[-2, -61, 13, 60, 54, 11, 13, 27, 26, 44] : N
[-2, -58, 46, 69, 45, 13, 23, 14, 28, 43] : M
[-3, -58, 75, 52, 61, 11, 0, 42, 24, 46] : F
[-3, -55, -47, 42, 67, 8, -11, 37, 23, 45] : R
[-2, -54, -9, 61, 53, 11, 10, 19, 26, 44] : Z
[-3, -57, -5, 58, 57, 9, -14, 20, 26, 46] : A
[-1, -54, -92, 74, 37, 13, 20, 16, 28, 41] : C
[-1, -57, 33, 64, 50, 14, 20, 11, 25, 44] : H
step -1: [64, 50] => [63, 49]
gone N: [-2, 44, 13, 11, 60, 26, 27, -61, 13] => [54]
step +1: [20] => [21]

[-15, -6, -39, -21, 51, 12, -21, -15, -29, -5, -32, -9, -16, -8, 16, 12, 14, 17, 22, -8, -34, -11] = J
[-15, -6, -39, -21, 51, 12, -21, -15, -29, -5, -32, -9, -16, -8, 16, 12, 14, -15, 22, -8, -15, -11] = V
[-15, -6, -39, -21, 51, 12, -21, -15, -29, -5, -32, -9, -16, -8, 16, 12, 14, 17, 22, -40, 52, -17] = G
step +1: [12, 14, 17] => [13, 15, 18]
gone G: [-8, -17, -6, -32, -15, -21, -9, 52, -15, -39, -21, 14, 16, 12, 17, -29, 12, -40, 22, -5, -16] => [51]
gone V: [-8, -21, 22, -29, -32, 16, 14, -15, -11, 12, -15, 51, -15, 12, -6, -39, -15, -9, -8, -5, -21] => [-16]
gone V: [16, 12, 22, -21, -15, -15, -6, -8, 12, -29, -8, -5, -39, -21, -9, 14, -15, 51, -32, -15, -11] => [-16]
step -1: [-15] => [-16]
step -1: [-29] => [-30]

[10, -75, 16, -32, 17, 34, 81, -11, -6, 0, -13, -52, -6, 70, 19, -3, -34, 18, 0, 3, 32, 7, 64, -6, 4, -9, 16, -45] : tisez
[10, -75, 16, 6, 17, 34, 81, -11, -6, 0, -13, -52, -6, -41, 19, -3, -34, -18, 0, 3, 32, 7, 64, -6, 4, -9, 16, -45] : ledar
[-6, 48, 15, 3, 5, -35, -19, 39, -21, -29, -13, -29, 25, -1, -1, -7, 55, -19, -21, -3, -12, 33, 16, 16, -38, 8, 7, 13] : sifa
[-6, 48, 15, 3, 5, -35, -19, 39, -21, -29, 0, -29, 25, -1, -1, -7, 55, -19, -21, -3, -12, 0, 16, 16, -38, 8, 7, 13] : baf
gone ledar: [32, -6, -41, -3, 81, 34, -6, 16, -6, 19, -18, -13, -34, 7, 64, 6, 0, 4, 16, 10, -52, 17, -11, 0, -75, 3, -45] => [-9]
gone sifa: [-6, 16, -1, -35, -7, 55, 39, 13, 15, 8, -19, -1, -21, -3, -12, 7, 16, -21, -29, -29, 25, 5, -38, 48, 3, -19, 33] => [-13]
step -1: [25, -1, -1] => [24, -2, -2]
step -1: [19, -3, -34] => [18, -4, -35]
gone tisez: [16, 0, -75, 64, 7, 34, 19, 32, -3, 81, -6, -11, 16, -45, 3, 18, -34, 10, -52, -6, 0, -13, -32, 4, -9, -6, 70] => [17]
step +1: [16] => [17]

[20, 11, 4, 4, 1, -7, -19, -6, -15, 11] -> lesu
[-16, -5, 10, 32, -25, -12, 25, -43, 55, 32] -> Nep
[-61, -45, -6, 23, 20, 6, 1, 36, -7, -36] -> kage
[-2, 1, 1, 4, 5, -2, -3, -2, 1, 5] -> geben
[-7, -35, -15, 23, -6, -2, 5, -19, -3, -5] -> sepes
[20, -40, -24, -69, 1, 48, 41, -9, 28, -42] -> Vebo
[-16, -5, 10, -14, -25, -12, 25, -43, 55, 32] -> vazib
step +1: [-2, 5] => [-1, 6]
gone sepes: [-35, -7, -5, 23, -3, -6, -2, -15, 5] => [-19]

[-14, -17, 8, 50, -18, -4, 45, 10, -19, -47, -47, 21, -26, -10, 3, -30, 6, 28, 30, -22, 4, 37, 24, 17, -6, -16, 0, 8, -5, 1, 10, -7, -38, -22, -20, -34, 17, -15, 5, 19, -16, 24, 20, -10, -18, -16, 17, -1, 19, -11, 9, 16, 1, -73] = Lemaz
[25, -17, -86, -76, 1, -43, -16, -16, 13, 23, -4, 34, 10, -10, -6, 23, 4, 16, -2, -10, 38, -38, -41, -31, 2, 8, 18, 11, 25, 6, 4, -13, 49, 25, 70, -4, -33, -1, 10, 19, -16, -82, 12, 39, 43, -46, -40, -1, 19, -73, -14, 47, 69, 76] = tez
[25, -17, -86, -76, 1, -43, -16, -16, 13, 23, -4, 34, 10, -10, -6, 23, 4, 16, -2, -10, 38, -38, -41, -31, 2, 8, 18, 11, 25, 6, 4, -13, 49, 25, 70, -4, -33, -1, 29, 19, -16, -82, 12, 39, 43, -46, -40, -1, 61, -12, -40, -13, 38, -26] = revi
[-22, 3, 23, 17, -15, 21, 31, 5, -10, -20, -27, 16, -14, -12, -6, -2, 6, 23, 28, -10, -2, 28, 1, 18, -20, -5, 13, 11, -22, 6, 4, -6, -14, -12, -26, -28, 7, -24, -20, 19, -16, 35, 20, 12, -37, 1, 10, -1, 20, -11, -5, 9, 12, -60] = Katip
[26, -72, -86, -1, -7, -70, 11, -5, -3, -23, -32, 46, -13, 2, 16, -20, 6, 23, -5, -39, 29, -5, -8, -18, 30, -7, 0, -13, 46, -10, 16, -24, 4, 2, 50, -19, -9, 9, 67, 30, -21, -68, 17, 1, 58, -66, -15, -1, -2, -55, 9, 52, 38, 16] = butor
[25, -17, -86, -76, 1, -43, -16, -16, 13, 23, -4, 34, 10, -10, -6, 23, 4, 16, -19, -10, 38, -38, -41, -31, 2, 8, 18, 11, 25, 6, 4, -13, 49, 25, 70, -4, -33, -1, 29, 19, -16, -82, 12, 39, 43, -46, -40, -1, 19, -73, -14, 47, 69, 76] = Vit
gone tez: [-16, 2, -33, 23, -1, -10, 4, -13, -86, 69, 49, 25, -16, 43, -1, -82, -38, -4, -73, 76, -4, -16, -17, 10, -2, -10, 6, 13, 4, -14, -46, 25, -41, 47, -31, 19, 1, 38, -43, 16, -6, 23, 19, 10, -40, 70, 39, -76, 25, 12, 18, 8, 34] => [11]
step +1: [-47, 21, -26, -10] => [-46, 22, -25, -9]
step -1: [4] => [3]
gone Katip: [-5, 23, -20, 17, 13, -2, 7, -6, -10, -1, -26, -22, 12, 18, -6, 6, 5, 31, 6, 19, -14, -14, 10, 20, 1, 23, 1, -20, -2, 35, -5, 28, -28, -10, 3, 12, -11, -22, -60, -16, 11, 4, -37, -12, -15, 9, 28, -24, -20, 20, -12, 21, -27] => [16]
step +1: [1] => [2]

[14, 8, 12, 26, -4, -4, 33, -59, 28, 26]  fikam
[-42, 5, 88, -28, 7, 27, 52, 27, -26, -51]  Rataf
[18, -3, -49, 6, -6, -14, -33, 16, -5, 8]  nef
[31, 18, -3, 38, -30, -20, 50, -19, -12, -17]  Kis
[-17, -5, 30, -12, 9, 11, 6, -3, 4, -5]  Vanik
[-11, 13, -2, 13, -1, 0, -4, 1, -14, 0]  siku
[-56, -24, 31, -64, 42, 35, -53, 43, 4, 2]  Lag
[-4, -12, 15, -15, 6, 5, -1, -3, 11, -2]  tulot
[-6, 5, -5, 4, 7, 3, -6, 0, -3, 8]  nebot
[-4, 0, 11, -7, -4, 3, 8, 8, -4, -9]  vogoz
[16, -8, -21, 0, 4, -4, -10, -11, 17, 18]  Zeva
[-31, -2, 25, 4, 24, 15, -22, 3, 43, 54]  gose
gone fikam: [28, -59, -4, 33, 26, 26, 8, 14, -4] => [12]
step -1: [-11] => [-12]
gone gose: [15, 25, -31, 43, -2, -22, 54, 3, 24] => [4]
step -1: [5] => [4]

[-5, -8, 26, 10, -7, 1] = gasot
[24, 15, -68, 0, 20, -11] = Labin
[1, -10, 44, 3, -7, 9] = zir
[24, 15, -68, 0, 20, -4] = libet
[3, 9, -37, -5, 8, -4] = Tuzil
[-15, -9, 19, 22, -10, -3] = Zupid
[2, 1, -23, 32, -7, -15] = nin
[0, 6, 1, -32, 14, 16] = nez
[9, 9, 2, -50, 19, 27] = kivo
step -1: [9, 9, 2, -50] => [8, 8, 1, -51]
gone gasot: [10, -5, 1, 26, -7] => [-8]

[-45, 10, -20, 11, -12]  zifav
[-43, -10, 9, -9, -78]  Fazo
[-45, -40, 38, -13, -12]  nof
gone nof: [38, -40, -45, -13] => [-12]
gone zifav: [11, -45, -12, -20] => [10]
gone zifav: [-12, 10, -45, -20] => [11]

[-7, 19, 3, -63, -17, 30, -21, -49, -11, -13, -12, 44, 26, 22, -29, -20, -8, 25, 23] : Gav
[-18, -67, -15, 24, -35, 9, -5, -24, -52, -14, 3, -8, -48, 14, -9, 33, -19, -39, -34] : Ritep
[13, 57, 13, -33, 26, -3, 2, 13, 40, 9, -4, 14, 44, -8, 3, -29, 13, 28, 31] : nutu
gone Gav: [-8, -29, 30, 44, 25, -20, 22, -12, 23, -21, -7, -13, 3, -17, -49, -63, -11, 19] => [26]
gone Gav: [26, -12, 23, -8, 44, 19, 22, -7, -29, -11, -49, -21, -63, -13, 30, 25, -20, 3] => [-17]

[29, 2, 15, 2, -4, -6, -8, -26, -9, 6, -55, -11] -> ges
[21, 15, -5, -1, -21, -3, -9, -15, -23, 4, -23, -40] -> Sipur
[-14, 18, 31, -28, -40, 12, -3, 18, 13, 35, 30, 5] -> tiv
[42, -22, -34, -33, 12, -50, -11, 0, 1, 8, 4, -15] -> sus
[32, -25, -18, -20, -7, -2, -31, -30, -45, 9, 14, 4] -> kiti
[-7, -22, -55, -87, -13, -44, -28, -31, 3, 2, -28, -5] -> ret
[6, 65, -50, -10, 32, -43, 60, 29, 42, -37, 49, 51] -> fasud
[12, -31, -26, 14, 16, -25, -12, 8, -19, 44, 11, -26] -> tose
[21, 15, -5, -1, -21, -3, -9, -15, -23, 4, 21, -32] -> Tukop
gone fasud: [42, 32, 65, 6, 51, -10, -50, 60, 29, -37, 49] => [-43]
step +1: [-26, 14] => [-25, 15]
gone kiti: [32, -7, -18, -25, -2, 4, 9, -20, -30, -45, 14] => [-31]
gone tiv: [12, -14, 18, 13, -28, -3, 5, 30, 18, 35, -40] => [31]
gone Tukop: [-3, 4, 21, -9, 15, -15, 21, -21, -1, -32, -5] => [-23]

[25, 25, 30, 24]  tep
[-25, -25, 30, 45]  dede
[46, 75, 30, 45]  Febi
gone Febi: [75, 46, 30] => [45]
gone Febi: [30, 75, 46] => [45]

[26, -45, -14, -61, -44, -29, 1, 25, -59, -6, 60, -43, -16, 30, -50, 58, -68, 42, -57, -48, -35, -56, -12, 55, 46, 26, -29, 2, 39, -13] -> Tud
[7, 53, -15, 13, 18, 13, 60, 33, -33, -14, 49, 31, -57, 0, 64, -64, -60, -47, -36, -9, -6, -27, -28, -33, -52, -59, -69, 6, 16, 31] -> pes
[68, -8, 32, 57, 29, 0, 32, -46, -48, 17, 31, 47, -43, 50, 59, -34, -66, 23, -27, 54, -66, -8, -3, -38, -33, -30, -11, 26, -69, 69] -> nura
[9, -18, -38, -37, -45, -54, 54, 22, -18, -47, 23, -68, 56, -47, 19, 49, 27, -48, 56, -51, -35, -3, 51, 28, 15, 15, 11, -37, 0, -36] -> nuse
[-61, -26, 21, 30, -67, -29, 56, 47, 66, 24, -35, 18, 11, -9, -64, -12, 49, 3, -62, 70, -16, 51, 32, 5, -33, 53, 67, 4, 66, -70] -> lovi
[-61, -26, 21, 30, -67, -29, 56, 47, 66, 24, -35, 18, 11, -9, -64, -12, 49, 3, -69, 64, -39, 0, 16, 0, -66, -22, -4, -23, 17, -31] -> Gud
step +1: [-48] => [-47]
step -1: [21, 30, -67] => [20, 29, -68]
gone lovi: [-16, 67, 18, -33, 56, 30, 66, -9, 3, 49, 21, -67, 32, -70, 4, -26, 47, -61, -64, 24, -35, 11, -12, 53, -62, 51, 66, 70, -29] => [5]
gone Tud: [-6, -56, -29, 55, 39, 25, -61, 42, -44, 26, -14, -68, -29, 46, 60, -45, -35, -59, 58, 30, -12, -43, -50, 1, 2, -57, -16, -48, 26] => [-13]
step +1: [3] => [4]
step -1: [-14, -61, -44, -29] => [-15, -62, -45, -30]

[8, 9, -16, 2, -5, 0, 0, -29, 15, -5, -39, -10, -32, -8, 0, -3, 17, -23, 1, 22, -3, 18, -27, 22, -42] = Sedi
[-4, -5, 21, 5, 12, 2, 14, 24, 12, 8, 42, 7, 23, -1, 10, 7, -4, 23, -1, 3, 21, -3, 22, -6, 38] = Tovo
[14, 12, -7, 10, 6, 15, 3, -19, 20, -7, -26, -5, -19, -6, 11, 0, 26, -14, 1, 32, -3, 26, -18, 31, -31] = sikov
[12, 12, -25, -6, -8, 2, -18, -18, -14, -13, -59, -16, -21, 1, 1, 0, 13, -25, 4, 5, -31, 13, -21, 16, -37] = lum
[30, 54, 10, 11, 33, 27, 39, -6, 53, 20, -31, -23, 3, -10, 60, 32, 58, -11, 41, 85, 20, 69, -2, 64, -16] = Poda
[1, 20, 66, -16, -17, -36, 31, 52, -32, 43, 85, 24, 50, 12, -15, -18, -27, 71, 16, -47, 32, -14, 48, -39, 75] = labi
[-26, -34, -2, 9, 52, 46, -7, 36, 6, -9, 43, -5, 68, 6, 42, 46, -17, 0, 4, 9, 1, -25, 47, -21, 59] = bope
[-8, -11, 0, -1, 9, 4, -2, 12, 1, -1, 12, -5, 18, 2, 10, 9, -7, 2, 0, -1, 1, -8, 14, -8, 21] = Sib
gone sikov: [6, -6, -26, -14, 14, 26, -19, 0, 12, -19, 3, -5, 11, -3, -31, -18, -7, 20, -7, 32, 31, 15, 10, 26] => [1]
step +1: [-10] => [-9]

[48, -23, 25, -43, -2, -1, 7, -23, 71, -1, -28, -78, 54, -15, 29, -39, 35, -25, 42, -29, -41, -12, 35, -21, -1, -47, 10]  defo
[21, -1, -7, 13, 10, -4, 25, -22, 4, 9, 22, 16, -27, 34, -16, 16, -25, -1, -14, 11, 26, 3, -19, 27, -23, 25, -39]  ves
[0, 5, 6, 11, -11, 16, -6, -4, 0, -25, -10, -9, 26, 4, -18, 18, 15, -1, -9, 8, -24, -7, 5, -5, 7, -4, 7]  togul
[-14, 10, -39, 6, 0, -22, 18, 42, -1, 39, -8, 23, 23, 5, -4, -18, 1, -4, 21, 19, -7, 35, 9, 15, 23, -15, -1]  vezo
[-18, 20, 16, 33, 3, 36, -22, 12, -10, -19, 15, 25, 14, 7, -32, 34, 14, 18, -13, 4, 0, 4, 0, 3, 6, 29, 19]  buti
[1, 6, -9, 5, 3, -3, 10, 15, 6, 15, 1, 9, 12, 6, -1, -3, 4, 1, 10, 8, 0, 14, 6, 9, 9, -2, 1]  Kavad
[-14, 9, 31, 4, 11, 25, -28, 11, -2, -6, 13, 8, -3, -18, 11, 5, 15, 18, 6, -18, 12, -3, 9, -12, 5, 17, 35]  pum
[-20, 25, 15, 35, 26, 35, -20, 28, 4, 17, 37, 47, 2, 13, -33, 20, 7, 24, 5, -9, 27, 26, 1, 18, -1, 48, 17]  lozes
[-20, 25, 15, 35, 26, 35, -20, 28, 4, 17, 37, 47, 2, 13, -33, 20, 7, 24, 5, -9, 27, 26, 1, 18, -1, 32, 23]  meso
[-13, 3, 1, 9, -13, 1, -5, -6, -38, -27, -4, 10, -20, -4, 6, 23, -7, 9, -27, 18, 3, -17, -12, -7, 6, 4, 4]  Lenel
gone togul: [-25, 7, 7, -1, -9, 26, 0, -7, -18, 15, 18, 16, 6, 8, -4, -10, 5, 11, 0, -4, 5, -11, -24, 4, -5, -9] => [-6]
step +1: [1] => [2]
gone lozes: [35, 18, 26, 28, 7, 17, 26, 17, 48, 25, -20, -33, -20, 4, -9, 47, 2, 20, 15, 13, 37, -1, 24, 35, 5, 27] => [1]
step -1: [71, -1, -28, -78] => [70, -2, -29, -79]
gone pum: [11, 9, 13, -18, 4, 15, 8, -18, -12, -3, -2, 11, 11, -28, 6, 9, 35, 17, 25, -3, 5, 31, -14, -6, 18, 5] => [12]

[1, -12, 1, -10, -7, -21, 8, -20, 16, 49, 40, -11, 42, -29, -2, 3, 8, -22, -69] : Satir
[1, -12, 1, -10, -7, -21, 8, -20, 51, 49, 40, -11, 42, -29, -2, 3, 8, -22, -69] : Ruka
[1, -12, 1, -22, -7, -21, 8, -20, 51, -20, 40, -11, 42, -29, -2, 5, 21, 10, -70] : dimu
gone Satir: [-22, -12, 42, -69, -10, 8, 1, 1, -2, -11, 8, 16, -20, 49, -29, -21, 3, -7] => [40]
step -1: [1, -22] => [0, -23]
gone dimu: [10, 1, -12, -29, -20, 40, 51, 21, -11, -20, -7, 1, 8, -2, 42, -22, 5, -70] => [-21]
step -1: [-11] => [-12]
step +1: [8, -22] => [9, -21]
step -1: [40, -11, 42, -29] => [39, -12, 41, -30]
gone dimu: [-20, -20, -12, -2, -11, -7, 51, -70, 42, 10, 1, 8, 5, -22, -29, 21, 1, 40] => [-21]

[-49, -5, -25, 40, -78] : tal
[-50, -35, 48, -16, -19] : veki
[-49, -5, 34, 40, 33] : bul
step +1: [-49, -5, 34, 40] => [-48, -4, 35, 41]
step +1: [-25] => [-24]
step +1: [-5, -25] => [-4, -24]
step -1: [48, -16] => [47, -17]
step +1: [-35, 48] => [-34, 49]
gone bul: [40, -5, 34, 33] => [-49]
gone bul: [33, -5, 40, -49] => [34]

